In the data rows, 128 means zero.
Some points, each followed by its number:
[205 123  94 140 141 118 121 124 133  91 133 127 109 137 158 145 114 108
 145 106 100 155 143 121 170 144 138 168 135 162 146 161 153 143 107 136
 104 108 118 147 131 110 113 143 166 125 134 107  87 137 139 146 144 129
 103 116 126 111 151  93 108 107 148 171 132 125 115 138 115] 0
[110 161 124  81  82 120 163 182 132 116 172 151 168 143 134 140 190 121
 166 195  96 109 166 105 107 145 107  71 174 132  95  57  77  80 172 105
 212  76 175  95 148 152 163 131  98 135 106  66 151 128 130 130 168 132
 199 159  76 131 130 132 150 136 193 145 100 117 153  72 101] 1
[158 100 102  90 117 167 141 154 130 117 126 104 136 149 120 135 111 119
 133 130 170 162 137 115 148 123  81 152 108 120 145 123 132 129 154 167
 143 147 119 127 172 148 112  91  99 181 155 130 151 136 154 128 143 170
 153 130 106 137 144 148 145 134 110 127 148 159 142 130 157] 2
[ 81 169 171 160 149 120 126  74 172 116 104 143  81  86 174 195 150 132
 115 102 115 149  77 134 113 181 191 141 117 149 128  98 151 175  45 105
  90 133 143 184 129 141  89  89 170  76 131 147 107  84  74 122 123 110
 116 134 200 140 112  76  72 129 175 128 131 131 127 119 105] 3
[132 158  41 127 130 167 168 130 119 179 173  94 180  61 168  99 157 148
 178 210 183  56 129 116 109 145 100 166  92 114 132 108 120  86 209 101
 136 121 149 123 104 171 164 196 141 102 113 175 122 116 124  56 133 195
 135 114 163 147 136 128 223 146 137 114 155 137  91 196 171] 4
[118  72 142  95 148 165 161  94 106  96  68  86 111 166 118 152 120  49
 159  52 184 175 155 147 117  26  76 108 108 144  78 113 162 125 114 100
 142 121  87 145 140 141  99  62 151 184 124  84 114 165 123 152 161 123
  88 158 101 171 146  88 183 126 137  79 128 119 189  54  88] 5
[ 94 129 146 157 122 123 102 105  98 127 146 142 133 111 126 121 137 159
 125 152 109 108 108 130 135 117 163 116 135 109 108 133 162 127 105 141
 126 116 125 103 124 131 137 146 145 100 104 149 115 136 105 117 140 128
 112 141 118 137  96 154 122 138 171 116 125 129 104 138 108] 6
[ 67 141 141  65 165 171  87 107 125 168 146 143 104 154 150 135 115 125
  99  76  96 106 150 166 146 141 146  41 104 169  55  88 102 161  60 144
  91 150 125 161  96 183 226 161 142 105 114 148  89 152 109  74  69  64
 136  99 174  61 110 120  93 185 150 174  18  69  62 186 110] 7
[120 150 138 168 141 131  97  53 105 102 162 139 102  93 160 140 159 150
  92 143 109 113  81 157 182 169 176  92 125 130 150 113 150 169  85  75
 101 137 107 163 149 130 119  97 152 108 144 121 103 131  77  94 137 104
  85 112 161 139  95  68  86 143 176 145 119 125 115 117 151] 8
[105 152 138 140 112 115  95 146 115 136 176 129 145 105 120 120 123 154
 123 128 115  74 135 132 160 123 168  86 141 150  93 113 157  86  72 152
 105 140 141  97 125 103 153 141 155 116 105 140 127 134 115 107 132 119
 109 155  85 149 110 164 158  87 183 142 132 115  91 107 110] 9
New points follow, each followed by the number of its nearest point above by angle, seen from the average point of the numbered points.
[130 148 172 144  86  65 179  62 205 119 136 209 144 161  87  86 146 101
 129 180 181  85 173 126   6 176 116 112 189  89 190 135 139  61 132 177
 174 183  91  94  78  74  90 255  90 169 161  95 188  62  84 162 118 163
 166 125 117 110 198 116  94 111  66 144 153 145 122  45 134] 1
[153 160 100  98 160 153  92 133 141 131 159 146 108 125 142 123 129 144
 167 143 119 108 130 124 156 175 126 106 140 136 117  79 144 119 165 174
 110 112 138 121 157 131 130 126 113 106 122 118 117 125 168  94 107 127
 162 118 146 118 119 132 152 150 167 167  80 133 115 150 106] 1
[139 117 160 133 140 120 119 156 148 124 130 146 108 132 115 125 122 123
 126 120 130 159 107 118 146 151 132 163 128 138 153 143 107 135 128 145
 113 122 126 115 129 112 113 117 124 139 157 148 137 122 152 168  85 121
 133 131 138 134 111 105 115 119 120 138 131 176 131 131 147] 2
[117 142 152 172 106 104 119 138 138 152 147 129 100 127 146 124 114  97
  67 124 159 118 147 106 130 149 155 116  97 104 102 150  76 194  82  83
 152 121 159 134 115  81 116 112 108 115 107 126 110  94  73 164 141 131
  53 116 192 124 148 143 111 162  99 111 158 147 186  96 120] 3
[118 117 117 162 119 164 116 145 123 131 111 129 137 157 133 135  97 135
 124  94 163 140 120 128 125  87 134 133 111 105  99 134 180 151 124 141
 132 104  98 152 144 123 210 108 104 112 118 158  90 140 180 172 130 138
 110 171 142 149 108 137 123 124  91  89 118 136 149 157 121] 2
[107 131 143 126 107 125 160 127 138 124 106 157 125 150 118 126 131 118
 133 133 129 133 111 130  98 164 130 111 133  99 119 103  97 155 115 133
 142 122 144 139 135 125 154 116 133 103 140 104 111 110 133 131 119 144
 109 148 132 109 133 127  98 129 122 113 127 108 140 121 115] 1
[165 117 117 132 143 128 123 145 156 116 120 145 107 136 133 148 124 134
 133 129 109 153 117 120 133 141 110 138 140 121 146  96 111 126 125 146
 125 110 117 134 136 103 137 117  96 125 140 130 145 106 167 155 126 145
 110 126 148 133 120 113  94 135 135 135 122 149 123 120 136] 2
[125 145  94  86 146 163  78 171 157 112 168 127 113 126 137 114 141 145
 159 133 119 116 111 133 151 183 165  99 131 117 110  81 136  96 162 149
 112 113 128 157 136 134 146 113 136  69 144 117 123 136 169  90 116 120
 171 127 123 115 116 114 157 151 169 173  72 124 107 157 135] 7
[118 140 151 118 141 130 117 152 135 126 159 139 114 112 124 116 141 131
 127 145 116 129 129 114 133 156 126 126 129 120 123 107 122 134 148 125
 138 128 126 110 138 104 121 125 113 120 139 120 132 111 110 124 119 132
 144 124 140 126 122 115 113 125 156 146 117 135 123 120 123] 1
[122 142 141 137 124 109 145 130 168 149 149 153 131 116  99 116 137 140
 105 157 136 137 161 133 117 139 131 139 126 126 132 144 123 108 131 137
 123 141  95 120 121  93 104 170 112 133 151  97 117  72  73 141 132 129
 142 139 116 109 141 145 126  85 129 138 144 138 152  94 152] 2
[ 89 164 121 156 117  78 106 148 114 123 122 148 157 131 138 125 214 159
  50 113  87 129 124 114 124 183 148 180 102 121 137 170  81 145  87  97
 138 202 149 142 118 131  88 115 141 128  99 115 176 143  68 151 102 134
 155 121 139 109 135 173 114 130  74 100 147 130 131 108 133] 3
[ 64 128 157 115 130 128 114 131  56 143 108  85 169 142 138 156 112 107
 121 126 123  99 120 168 133 108 103 144  79  74  95 143 114 172 141 100
 131 142 135 100 154 172 124  89 142 115 108  88 116 157 121 142 163 156
 111 183  86 132 158 125 163 131  83  68 124 125 131 153  73] 5
[164 111 121 115 130 147 120 125 146 127 115 123 147 144 152 115 126 156
 138 112 154 142 172 124 150  97 108 146 128 145 152 155 157 101 106 155
  99 155 102 138 102 118  70 117 145 188  98 153 138 153 109 141 124 102
 149 117  87 140 139 106 100  94 117 123 159 164 123 146 161] 2
[115 137 157 150 108 127 153  95 117 136 135 168 128 124 124 134 141 135
  99 135 127 146 126 142  82 146 145 117 145 107 104 130 105 161 123 117
 113 110 126 142 151 167 156 134 122  67 168 120 105  86 119 160 103 131
 105 143 151  93 127 141 106 160 122  87 135  98 134  95 112] 3
[108 132 183 126  93 150 133 151 155 128 164 171 122 152 103 117 107 122
 165 105 172 135 132  77 147 150  95 123 173 131 113  92 107 107 158 128
 167 111  97  87 178 132 141 100 113 103 136 140  75 120 151 116 135  91
 157 151 131 149 128 143  79 118 189 133 136 116 157  88 119] 1
[ 60 112 166 178 134 130 120 108   0 169  85  63 137 121 121 146  93 101
  69 126 102  73 134 190 142  30 128 163  63 108  38 135 128 158 177  90
 175 133 206  87 150 134  97  89 103 137 136 111 135 139  64 145 124 143
 103 196  79 148 162 161 146 161 137  80 135  89 185 155  74] 5
[100 128 174 142 181  76 113 127 104 105 117 125 102 135  59  93 170  75
  85  83 176 159  85 128 137 142 135 135 133  81 129 124 133 115  75  70
 160 171 136 122 103 106   0  49 171 156 177 136 123 172 125 170 136  72
 217 152  91 120 180 114 113 160  79  91 210 133 148  83 111] 5
[144 129 131  99 147 126 102 160  85 146  99 127 123 128 116 121 104 144
 143 148  78 125 125 138 111 108 134 134 132 114 119 139 151 149 142 143
 108 120 133 122 139 129 133 128  99 108 141 151 123 122 141 162 120 147
 107 137 121 110 147 127 104 114 114 117 129 138 104 173 126] 2
[189 219 123 172 102  59 187 126 158  74 159 255  90 130 168 145 142 141
 104 182 112 143 108 114 192 237 139  98 126 139 114  97 135  24  79 133
 196 140  98 131 164 136 110 212 132 110 160  24 176 119 133   0 179 171
 190  64 177  90 133 110 123 172 182 170 138 131  90 113 196] 1
[106 115 148  89 132 168  84 189 118 175 146 111 132 104 128 111 140 124
 113 118  81  91 125 128 143 134 145 120 114  98 125 121  87 132 198 179
 123 124 137  88 119  86 164 113  99 118 115 141 140 120 182 130 114 120
 127 135 123 147 100 200 132 136 116 132 144 152 137 116 123] 2
[146 145 157 136 130 133 116 116 133 106 144 158  93 137 143 137 132 120
 138 135 133 153 163 125 145 157 144 127 147 115 113  95 180 119 110 134
 149 129 115 136 172 124  81  92 127  95 143 109 123 141 125 144 129 105
 166 146 109 114 137 106  75 117 149 152 106 104 147  97 120] 0
[ 84 154 154 146 101  96 120 140 154 123 147 158 105 103 135 136 169 134
 102 139  82 112 115 117 129 138 169 163  96 120 138 132  88 131 113 116
 137 151 153 148 117 141 101 149 161 118 128 136 147 116  92 159 108 120
 122 108 127 110 151 130 112 123 117 135 133 103 130 118 135] 3
